Each path below is one point turned by a fixed rotation once a step. After each direction that follows a path, write how fast that rotation turns it, in degrees a step (0 if it stays still).
Each turn is a multiple of 5 degrees from 10 to 175, or 0.
path 1
[ 37  24 -14 -14  -9  -2  16  30  17 -31  15  -8   9  -1   4  36 -15 -15
 -33 -11 -12 -16 -14 -15   3  26  -4  15]
[ 21  21  -5  -2 -16  17  11  25   2 -20   5  -6   1  -5  -4  23  -5  -5
 -51   4  -4  -7 -28 -40  11  38 -16  -2]
[ 33  23   3 -11  -8  11   1   8   3 -29  18   6  -1  -4  -7  19 -18   4
 -55 -19  -8   9 -33 -11   3  16 -33   6]
[ 33  29 -31 -15  -8  13  24   7  19 -29  13  -4   2 -11  11  25 -23  -8
 -35  -2 -16   8 -26 -13   2  16 -11  21]
[ 32  24  -8  -2  -4  18   8  19   6 -13   3  -8   4 -16   8  22 -17  -8
 -49  -7  -8  -2 -31 -39 -15  30  10   3]
[ 34  22 -14  -9 -20   7   8  30 -10 -10  13  -7  -5  -7 -19  13 -13   2
 -57 -20   0   3 -31  -6  -8  21 -13  14]
[ 21  29 -26 -15 -11  19  20   8  -4 -13  12  -1 -17 -14   3   5 -22  -7
 -50   9 -18  15 -36 -17  11  11 -15  19]
[ 37  28  -2 -15   7   6   2   8   2 -13  14  -1  -9 -15  14  16 -33 -15
 -51 -11 -21   6 -32 -22 -15   9  12  10]
[ 34  27 -18 -17 -15  -5  16  41  -5  -8  15 -13  -7  -6  -5  18 -16 -15
 -46  -9 -13 -14 -21  -9  -5  20  13  21]
[ 14  24  -4 -13 -12  10  11  26 -18  -4  10  -3 -24  -7  -4   6 -14 -12
 -57  11 -16  -2 -33 -30  17  21 -10   7]
[ 32  27   9 -24   3  -6   0  12  -5 -21  22   9 -17  -3   4  14 -31 -14
 -53 -10 -25   2 -29  -7   7   0 -13  12]
[ 29  28 -16 -23  -5  -5  20  26   9 -25  16  -7  -8  -4  13  25 -23 -25
 -32   5 -26 -15 -16 -16  13  16   5  22]
[ 24  22  11  -8  -4   3   2  32  -4 -16   8  -4  -7  -3   2  24 -14 -19
 -50  -1 -13 -19 -23 -41   8  32   0  -3]
[ 30  23   4 -18 -14  -4   6  27  -5 -27  21   2  -6   5 -13  21 -12  -6
 -52 -13 -12  -6 -24  -6  18  18 -31  10]
[ 23  27 -13 -17  -5  12  19   6  14 -35  14   4  -6  -4  14  26 -22 -14
 -37  11 -22   1 -25 -23  24  17 -25  14]
[  1  -2   5   3   0   3  -1  -2  11 -13   0   3  11   5   0  11   5   3
   5  -1   4  -4   5  -4   7   7 -14  -6]	25
[  9  -1   6  -3   0 -10  -7   3  -1  -3   6   2   4   3  -7   2  -2   3
  -3 -17   2  -1   3  15  -8  -5  -2   3]	135
[ -2   2   1  -5   3   2   0 -14   0  -5   4   8  -6   0   3  -4  -6   2
  -1   3  -5  12  -5   7   8 -11 -14   3]	95
